(in the rows, 128 means zero)
One turn or mirror swaps these rows in pairs. Which row does each one swap with?
The rows were stretched afterwards, more along some directions than others.
Ler: [113 155 128 143 120 153 120 102 106 106  76 152 129 156 113 137 111 125]
nomu: [118 131 126 175 119 182 138  93 128 137 153 163 139 176 153 139 123 114]
Kedu: [124 114 131 154 101 181 145 102 110 144 114 182 135 158 141 152 123 144]
kupir: [142 134 109 116 105 123 120 106 131 111  92 133 139 109 128 127 142 124]
Lil: [151 138 142 154 119 150 113 142  90 131 101 148 155 159 105 116 131 143]
gego: [102 136 120 134 138 140 149 104 117 107  75 133 136 139 129 136 114 117]
Fele: [147 146 107 155 114 123 121  86 101 129 116 145 138 173 123 137 133 128]
Bibu: [147 122 127 145 116 169 140 105  83 131 113 158 138 150 111 128 115 112]
Gup: [110 140 112 151 117 161 164 105 128 146 113 146 144 167 129 139 141  96]
Tipo: [117 130 170 169 151 181 117 100 107 129 104 143 139 162 124 130  98 147]
faron: [ 91 116 154 142 120 155 118 116  94 104 104 169 145 157 148 123 110 118]
Leb: [121 155 123 129 106 129 146 113 138 117 119 152 153 164 134 128 127 112]
Bivus: [100 127 139 129 113 114 129 123  67 116  83 150 157 161 109 125 118 127]
koba: [145 143 115 156 131 147 136 113  89 140  97 136 151 154 111 115 124 130]
dumev: [111 121 151 145 141 164 137 133  87 129 126 143 130 183 107 123 123 133]
tov: [138 144 123 164 101 157 105 102  85 133 113 181 159 172 124 124 127 124]
nirug: [136 129 133 159 124 144 120  97 104 130 104 135 144 159 129 122 125 149]
Sef: [134 125 136 149 106 148 133 107  69 137 102 149 130 160 113 129 131 153]
Bobod: [108 117 125 122 108 144 155 127 116 111 110 135 104 142 125 136 126 119]
Minov: [120 129 127 139  89 134 140 104  91 122 107 163 172 157 154 133 137 121]
Buva: [122 104 115 122  96 154 158 127  92 120  97 159 122 158 124 149 132 154]
Gutu: [132 134 139 173 143 193 131 119  87 149 104 159 158 174 112 134 107 140]
zizez: [108 113 115 147 113 179 160 112  90 119 101 160 129 175 117 148 113 133]
Zed: [129 146 135 146 134 155 138 111 134 156 128 146 141 171 114 141 124 135]
munu: [107 136 105 152 133 146 112  99  94 117  81 173 129 179 113 144 110 130]
nofe: [122 140 136 150 132 133  94  97  75  92  93 163 146 160 125 117  91 134]
tol: [114 134 108 148 120 159 129 128  93 129 131 152 152 186 123 119 120 103]
safep: [126 150 135 129 104 154 134 113 159 112 108 146 163 141 162 126 135 113]
Figu: [146 135  86 164 103 147 130  97  90 135 109 162 145 154 110 132 134 105]
pugi: [123 129 121 132 100 155 123 135 114 125  90 155 166 145 117 140 148 138]
giri: [114 141 167 160 146 192 129 122 137 140 110 123 136 151 136 131 114 120]
ronip: [103 146 106 137 128 123 146 119  97 109 112 148 138 169 111 134 138  93]
lok: [147 147 127 127 111 130 101 107 132 117 116 146 150 156 130 145 125 149]
nef: [161 159 132 160 136 147 102 121 118 128 120 140 171 141 118 117 127 117]
Vifu: [119 125 135 142 137 165 138 121  88 114 123 152 133 164 117 127 110 112]
rinog: [104 108 143 165 142 185 143 105  97 118 107 132 104 142 131 121 104 110]
Kenom: [130 138 149 141 108 153 143 116 118 138 107 127 149 168 138 149 135 153]
Zukib: [141 157 136 132 117 136 101 128 130 113 122 145 144 147 119 136 125 131]
Muli: [151 137 117 132 112 146 131  97 151 126 116 138 133 132 142 136 150 142]
Fisik: [146 145 120 121 106 145 124 126 119 145  91 134 162 116 113 121 146 120]
vepi: [ 90 148 130 142 144 143 115 121  98 122  88 149 138 173 120 133 110 138]
Defu: [139 145 112 143 121 145 121 105  95 103  91 165 163 144 126 107 110  90]
zor: [113 142 137 144 135 163 128  93 132  94  76 139 142 131 146 128 122 109]
pubuf: [154 157  97 138 100 128 105 100 138 119 122 155 167 160 136 133 132 140]
Nisap: [128 147 123 143 124 158 119 119  90 103  69 157 145 160 103 127 114 113]
Mag: [107 132 114 130  96 133 114  94 107 109 106 167 135 127 140 122 118  92]
pelev: [118 153 103 135 129 123 117 121  89 112  68 141 159 144 111 125 132  97]
faru: [137 129 131 145 111 157 112 129 107 136 101 176 133 184 109 148 115 178]

Swapped with Mag: ronip
Swapped with gego: nofe
Swapped with Nisap: safep
Swapped with tol: pugi

One turn or mirror swaps these rows in pairs. Which row does each one swap with?
The rows were stretched afterwards, more along some directions than others.
Duben: [101 127 114 135 112 130 130 153 138  91 144 170 110 145 114 101 168]
zonan: [133 127 137 155 105 143 160 126 133  97 114 173  94 133 106 112 169]
Vadu: [127 116 153 114 152 137 153 103 164 143 157 129 124 145 120 119 155]
rotos: [115 168 118 118  72 142 181 149 128  76 131 174 113 141 124 106 144]
Bozug: [129 135 138 143 101 137 123 131 138 131 165 147 111 105 161 103 153]
Mufon: [119 129 112 115  75 149 163  90 151  92 115 169 131 147 104 125 135]
Famet: [107 154 108 131  93 109 165 127 131 113 118 153 132 122 155 110 107]
dogo: [147 140 129 136  69 146 162 108 146  98 102 155 129 119 110 126 147]
sopin: [100 122 119 103  93 154 140 128 158 109 165 171 132 149 117  98 146]
todut: [130 111 145 119 143 131 153 111 157 120 158 147 113 141 109 113 171]
mef: [116 153 123 122 115 104 160 111 143  83 123 117 118 124 111 126 123]
mot: [110 135 121 144 102 137 117 124 107  99  98 125 106 115 111 117 116]
lusot: [110 164 125 145  86 124 141 150 114  91 108 151 111 116 151 107 127]
Delap: [101 141 115 121 110 114 130 146 140  96 113 157 124 141 114  95 146]
zib: [ 91 145 115 110 108 137 143 109 173 133 165 137 144 127 129 106 128]
fetar: [112 138 129 115 118 122 194 114 139 124 158 126 120 150 145 117 135]
vofut: [127 151 135 125  75 156 159 140 154 125 155 183 128 128 154 104 151]
repu: [131 109 143 112 116 112 165 123 131  80 107 139 107 157 125 104 145]
mino: [111 162 142 109 126 140 151 143 128 128 133 150 124 143 144 119 127]
bove: [133 148 145 139 115 121 157 105 132 117 105 126 114 112 124 119 133]
Tebe: [151 139 150 141 112 130 147  85 149 124 108 136 121 117 118 135 148]
popo: [105 122  90 121 107 124 148 123 150  84 151 182 126 148  92 120 151]
Zet: [117 146 154 144 144 122 109 145 147 123 141 132 108 101 141 101 142]
Nisu: [118 160 129 133  98 110 160 125 143  92 135 123 114 113 121 106 141]
fil: [ 98 130 130 116 132 152 120 100 165 151 161 130 139 129 101 115 134]
sot: [126 139 106 130  94 118 119 112 161  84 140 164 125 129 123 124 161]
pegu: [ 98 135 111 124 105 148 117 134 140  97 105 156 128 139  84 116 127]
dapen: [115 124 133  94 145 128 155 110 152 127 151 132 123 155 113 126 142]
navul: [ 97 148 120 123 111 113 124 124 128 101 118 106 132 117 138 107  99]
vubag: [109 124 130  98  99 144 140 119 153 113 138 159 128 139 134  95 125]
Zasil: [122 156 111 143 110  91 116 104 126 102 102 147 116 104 132 122 117]
tipin: [125 139 149 129 112 165 149 127 132 117 132 156 111 122 119 110 134]
zaz: [140 120 127 137 121  91 112  90 142 100  99 136 124 128 118 136 145]
Dezer: [122 131 140 150 123 142 115 120 158 147 141 158 121 107 114  99 162]
lapu: [142 129 147 130  88 154 147  84 151 141 125 163 132 129 138 122 142]
buda: [132 137 123 141 107 128 128 116 148 125 120 191 123 145 102 127 186]
dule: [111 121 135  95 127 155 163 136 156 112 156 129 133 148 113 111 135]
mora: [100 162 101 125  62 151 153 108 150 100 131 159 127 117  91 107 129]
vam: [135 106 135 122 121  98 177 104 154 105 126 152 117 157 136 110 159]
mopo: [105 139 104 127 119 115 171 115 139 119 163 164 111 142 129 108 147]
kez: [ 97 154 111 127  67 139 143 117 135 109 107 149 134 122 121 103 110]
gozu: [123 140 110 147 107 129  93 103 163 131 146 182 129 101 118 125 154]
Rela: [ 95 140 110 122 109 153 169 118 131 130 136 161 122 140 127 115 112]
zeku: [120 123 113 130  79 135 174 113 144  97 151 164 122 147 125 105 160]
bosaf: [152 146 133 132  91 114 154  84 142 118  98 152 122 124 123 139 147]
Liri: [108 153 145 143 122 114 125 136 138 126 118 127 105 115 150  97 142]
sibo: [ 95 162 104 120  88 131 182 123 128  95 116 128 123 142 139 115 108]
Bog: [134 138 140 135 100 140 136 127 134  74 122 164  91 135 109 120 168]

Swapped with fetar: zaz
Swapped with sot: sibo
Swapped with Tebe: Vadu
Swapped with kez: sopin

One turn or mirror swaps these rows in pairs. Which row does each one swap with?
The rows were stretched afterwards, more along some directions than others.
Luki: [123 148 130 132 129 121 129  96 151 146 127 128 111 144 119 118 167 110
 105 126]
bogof: [117 132 128 123 114 118 135 127 101 119 126 126 136 122 121 118 151 126
 112 140]
Bofof: [116 138 124 135 134 130 136  89 165 135 138 127 103 130 122 137 168 118
 100 112]
rut: [153 144 139 116 133 136 122 133 144 120 129 105 134 119 114 112 136 127
 118 113]
gifa: [114 160 136 125 134 142 133 113 163 120 134  98  94 138 133 133 150 117
 133 141]
nir: [106 135 128 124 130 133 113 122  95 104 123 110 129 150 119 116 130 150
 150 148]
feri: [136 149 127 121 150 149 112 129 147 119 142 101 100 144 131 120 132 146
 145 143]
sir: [102 138 134 119 134 123 130 130 133 135 102 133 115 134 133 129 150 137
 126 131]
lim: [101 144 126 106 123 146 126 132 135 131 115 101 123 141 132 119 127 115
 130 135]
Gosu: [114 131 129 123 137 127 157  98 161 138 128 151  95 134 115 126 167 132
  89 126]
Fel: [136 139 124 131 142 143 114 147 129 140 127 119 131 130 138 118 145 124
 121 123]
gos: [ 96 126 121 133 129 132 133 116 122 102 131 131 138 137 148 132 136 146
 115 136]
muma: [ 97 162 133 117 114 150 129 102 138 136  95 110 110 163 123 103 126 108
 138 124]
Lole: [141 157 149  99 114 133 102 126 124 129 127  97 120 139 103  98 143  90
 102 118]
demab: [128 166 140 116 130 133 108 140 133 138 100 132 106 143 134  86 132 109
 128 140]
zef: [150 152 136 111 135 126 125 136 138 111 141 132 134 119 138 135 137 140
  98 122]
Vub: [123 161 122 104 129 144 122 144 134 132 127 127 123 135 144 118 120 113
 122 127]
zule: [114 142 142 116 129 125 105 119 135 123  93 133 117 143 139 104 130 126
 110 134]
Luva: [147 154 143 113 126 131 107 163 121 122 130 116 129 122 131 128 127 109
 117 116]
lidon: [120 145 119 112 131 121 135 134 111 143 131 144 136 130 147 128 165 117
  96 138]
rafus: [134 140 120 112 127 127 134 112 136 115 137 129 117 126 131 128 160 142
 106 140]
veroz: [124 152 133 100 130 154 113 141 157 149  98 121 111 162 137 105 117 134
 110 118]
sete: [112 149 117 112 129 137 138 138 135 149 119 129 118 112 131 130 151 104
 106 109]
dap: [133 144 117 108 120 145 139 130 142 128 160 101 116 122 129 140 144 111
 107 127]
luseg: [135 123 121 122 137 136 136 108 142 111 161 122 123 110 110 146 174 120
 106 118]
Tuk: [139 156 124 110 138 127 114 113 128 131 155 106 109 125 113 136 164 105
 114 128]
zome: [105 148 139 121 133 144 122 104 170 140 126 105  97 141 124 118 156  98
 115 108]
Semeb: [105 143 140 128 137 122 144 121 140 119 119 139 113 120 133 134 140 151
 126 124]
nupal: [100 144 137 133 138 126 142 125 156 137  96 160 121 136 145 119 151 145
 110 113]
Duso: [104 133 121 130 128 139 135 114 123 109 136 100 107 124 124 154 155 134
 133 128]
Dupo: [141 144 140  98 107 148 108 142 134 128 127  89 117 138 114 100 135  96
 111 121]
tigi: [127 144 135 116 107 145 137 122 136 125 124 122 110 139 108 124 165 101
 105 115]
varad: [123 139 119 118 135 143 133  97 158 138 139 120 101 149 114 127 181 117
 107 123]
Fuf: [114 157 137 122 140 128 138 151 144 145  97 143 129 130 137 106 140 134
 121 130]
ked: [121 140 124 107 130 155 115 124 143 132 115 112 122 156 135 118 130 119
 103 119]
Zatub: [120 143 124 126 113 143 131  94 167 132 146  97  97 134 119 146 169  98
 103 110]
potir: [138 137 135 120 128 126 111 152  93 111 108 138 154 129 142 118 114 125
 109 123]
siz: [141 169 142 116 112 132 133 109 149 123 110 118 106 135 121 110 151 105
 110 125]
salu: [ 95 136 123 103 110 124 144 110 136 148 124 121 111 123 125 127 160 101
  95 125]
sar: [112 156 141 107 129 140 131 126 153 149 123 111 101 129 116 113 138 105
 119 108]
mit: [136 148 116 108 134 143 119 112 118 127 139 110 122 143 126 130 138 112
 108 125]
zab: [ 92 144 124 118 124 132 146 136 124 124  92 141 133 146 148 125 129 157
 130 146]
Rul: [119 141 143 131 118 132 126 133 151 144 102 138 122 134 126 110 140 106
  98  98]
Fito: [120 134 132 128 117 121 129 132 141 146 106 143 138 119 124 116 156 112
  93 102]
telo: [128 156 123 132 131 137 118 104 142 130 137 113  98 130 142 129 169  91
 114 137]
Fifiv: [138 163 139 120 122 134 113 121 119 130 114 114 122 146 103  95 130 121
 134 112]
Buvom: [113 138 119 125 131 125 155 108 143 134 144 135 110 114 129 141 181 128
  96 144]
Batul: [116 153 133 103 131 146 126 139 165 148 123 108  99 134 138 134 140 102
 118 116]
sonid: [104 122 127 112 116 134 146 144 134 128 128 118 129 124 139 144 132 145
 111 121]
mis: [142 147 144 129 125 130 119 147 160 138 123 129 130 128 142 119 128 101
 101 107]
zikav: [133 135 142 125 124 135 118 140 147 119 120 133 124 130 136 119 148 103
 104 114]
dolas: [105 134 129 135 140 129 134 131 124 113  96 147 154 131 145 119 111 165
 141 125]
sekid: [127 128 147 119 125 138 140 141 160 132 119 136 108 131 122 117 133 116
  91 110]
puzun: [134 133 129 113 130 138 112 140 120 118 167  90 131 124 142 143 146  99
 112 132]
nimo: [124 137 136 116 117 145 134 146 143 136 140 103 115 120 125 127 150 102
 103 126]
Zazon: [ 94 143 119 114 120 141 133 123 126 143 113 132 132 152 135 104 140 119
 103 124]
rarut: [111 136 131 121 127 129 120 126 120 120  87 150 137 147 146 111 134 136
 100 131]
Parik: [150 159 137 127 134 128 111 116 137 105 144 114 123 114 125 122 127 114
 129 112]

Swapped with rarut: ked
Swapped with potir: mit
Swapped with nupal: zome
Swapped with lim: zab
Swapped with Zatub: Fito

